One turn sends every row of this set to another row. A few are shown first. Where does it send the rows asked after them?
vuseg: [ 25  18  41   6  -6 -11 -19 -12  -4  -9  -9 -15]
Paz: [  4   4  14 -10 -19 -23  24  -3  -3  -6   6   7]
nidur: [ 16 -10  53  10 -13 -23   8 -28   5 -28 -25 -15]
bif: [ 14   6  38  -5   1 -16  10   3  43 -36 -23   6]
vudo: [ 25   6  16 -15   6   3  -7  -8  26 -32  12   7]
sumur: [ 25 -15  13  -1   9   4   0  -3  16 -43 -17   1]
gif: [ 22 -10  29 -11  12 -16  23  -3  45 -27   1 -21]
radu: [ -7 -14  26 -17 -12 -31   5 -22  10  -2 -12  -9]
rika: [ 30  -4  43   4 -16 -16   6  13 -11 -30 -23 -16]
mit: [  2  -2  37  14 -15  -6  12   7  -1   1 -15  -7]
lebip: [ 26  -6  44 -15 -11 -11  -6 -31  20 -14 -15  14]
mumuv: [ 22  17   7   4  -8 -34  27 -15  27 -25  -2 -12]
refiv: [ 19   9   4   0  -1 -20  -8   9   9 -32 -30 -11]
depa: [ 31  -1  31 -10 -17 -22  10  -7  19  15   2 -16]
ruza: [ 37   9  23 -11   5 -14 -12  -8  24 -34   9 -28]
feb: [  8 -17  36  17 -26 -38   9   8   5 -25   8  -8]
Ket: [ 12  15   5   8  12 -12   9 -10  10 -33  12 -21]
vefo: [  2 -18  39   7 -19 -42  -7   0   2 -37   1  -8]
tez: [ -3 -22  36   3 -22 -35   4   4  11 -26   7   9]
suvo: [ 48  -3  19  -4  -5  -2  11   2  30 -25  10 -10]
vilas: [  3   0  54 -23  -7 -36   7 -23  20 -36  -9  -7]

vuseg turns into depa
vudo turns into ruza
Where do these go?
bif turns into refiv
Ket turns into gif
feb turns into tez
mit turns into radu
Paz turns into vilas

